First come named turns, each shown by rows before and after it. For each pair of rows after them, which turns, in which order, take the first row to the second? The first pair is done for you.
turn gav:
[-0.757, 0.414, -1.934, -0.318, -0.555, 0.554, -0.599, -0.562, -0.968, 1.102, 0.187] => [-0.243, -0.620, -1.710, -1.393, 0.984, 0.232, -1.321, -0.820, 1.626, 0.273, 0.108]
[1.487, 1.014, 2.355, -0.464, -1.511, 0.363, -4.241, -1.179, 1.613, -0.740, -0.979] => [-0.367, -1.076, 0.599, 1.747, 0.805, 2.056, 1.693, 2.447, 1.954, -4.191, 0.734]
[0.727, -1.870, 0.855, -1.404, 2.620, -0.092, -0.197, 0.354, 4.697, -2.504, 0.387] => [-1.505, 0.104, -1.126, 1.909, -0.766, 1.346, 3.253, 1.747, -3.999, -0.148, 1.325]
[-0.572, 1.030, -0.699, 2.183, 0.393, 1.686, 3.497, 2.004, -2.353, -2.253, 0.482] => [1.239, 2.997, 1.674, -0.999, -2.112, -0.374, -2.731, -2.311, -1.308, 0.851, -2.359]
turn Mupur:
[-2.625, 0.221, -0.951, 2.902, 1.862, -1.442, 1.367, 0.195, -1.918, -0.648, 0.552] => [-2.467, -0.655, -0.824, 2.811, 3.050, -1.818, 1.270, 0.719, 0.326, -1.173, 1.150]
[-0.288, -0.097, -0.881, 1.851, 0.812, 0.160, 0.727, 2.362, 0.354, 2.726, 2.871] => [0.396, -0.553, 0.315, -0.329, 2.094, -0.043, 0.230, -0.031, 3.494, -2.238, 0.202]
[1.476, -1.302, 0.869, 0.004, -0.258, -2.250, -2.473, 0.800, 2.237, 2.860, 1.122] => [1.584, 0.000, 1.860, -1.115, -0.846, -1.535, -3.347, -2.180, 1.845, -0.612, -1.123]
turn Feg:
[1.996, -0.404, 1.884, -1.886, 0.743, -2.033, -4.192, 0.821, 4.318, 4.303, 0.907] => [-1.484, 0.110, -1.487, 2.778, -0.168, 1.287, 3.395, 4.498, -3.123, 2.929, 2.721]
[0.444, -1.023, 0.188, 0.109, 1.371, -0.372, 0.012, 1.485, 1.476, 0.134, 1.143] => [-0.692, -1.032, -0.335, 0.592, 1.136, 0.550, 1.508, 0.999, -0.282, -1.118, 0.761]
[1.050, -0.048, 1.188, 0.840, 0.205, -1.717, 0.027, -1.230, 2.234, 0.654, 2.283] => [0.102, 0.610, 0.011, 2.501, -0.221, -0.552, 2.455, -0.494, -0.165, -0.373, 2.560]
turn Muged:
[0.492, -0.117, 0.629, -1.810, 0.430, 0.610, -0.116, 0.120, 3.479, -1.647, -1.194] => [-0.861, 1.689, -0.466, 0.302, -1.946, 1.490, 2.056, 0.873, -2.549, 0.322, -0.623]
[-0.823, 1.718, -2.359, 2.866, -1.683, 0.379, 0.180, 0.214, -2.209, 0.703, 2.577] => [1.077, -0.351, -1.467, 0.890, 0.419, -1.044, -2.000, -0.526, 4.685, -0.591, 2.058]
[-0.351, -2.071, -1.708, 0.535, 2.908, -0.478, 3.914, 3.069, 3.749, -0.924, 2.810] => [-1.573, -1.030, -1.981, 1.531, 2.325, 0.969, 5.621, 2.523, 0.526, -2.303, 2.477]
Now pairs of rows:
Each pair is 2 to 3 turns apart.
[-0.346, -1.097, 1.364, 0.988, 1.621, 1.871, 1.589, 2.682, -0.798, 3.429, 1.953] => [1.069, -0.851, 2.965, -1.756, 2.017, 0.488, -2.287, -0.817, 2.804, 1.932, -0.752]
gav Mupur
[-0.208, -1.693, 0.725, 1.306, 1.578, 0.383, 1.892, 3.633, -0.982, 3.405, 0.755] => [2.122, -1.267, 2.372, -1.629, 1.945, -1.017, -2.384, 0.182, 2.797, 1.900, -1.543]
gav Mupur
[-2.632, 0.631, -1.067, 1.409, -1.128, 2.840, 4.122, -0.458, -5.569, -3.999, 0.267] => [1.129, 1.102, 2.506, -3.592, -1.928, -1.184, -5.438, -4.832, 1.098, 0.255, -2.059]
gav Muged Muged
[1.383, -0.472, -0.573, 3.319, 0.081, -0.768, 0.860, 0.663, 1.043, 4.729, 2.513] => [1.251, 2.159, 0.794, 0.876, -1.212, -0.086, 0.050, -4.837, -1.396, -0.690, -2.421]
Mupur Mupur
[1.682, -1.023, 0.345, -1.264, 0.335, -1.069, -3.090, 0.995, 5.242, 1.936, 1.215] => [-0.627, -1.241, -1.057, 0.455, 1.253, 1.877, 2.815, 1.431, 2.075, -5.023, 0.367]
Mupur gav
[0.814, -0.145, 0.922, -0.984, 1.853, -0.535, -0.542, -1.078, 2.395, -3.329, -0.753] => [1.613, -0.822, 0.653, -0.542, 1.375, -1.370, -1.990, 0.244, 3.290, 1.368, 1.198]
Muged Muged
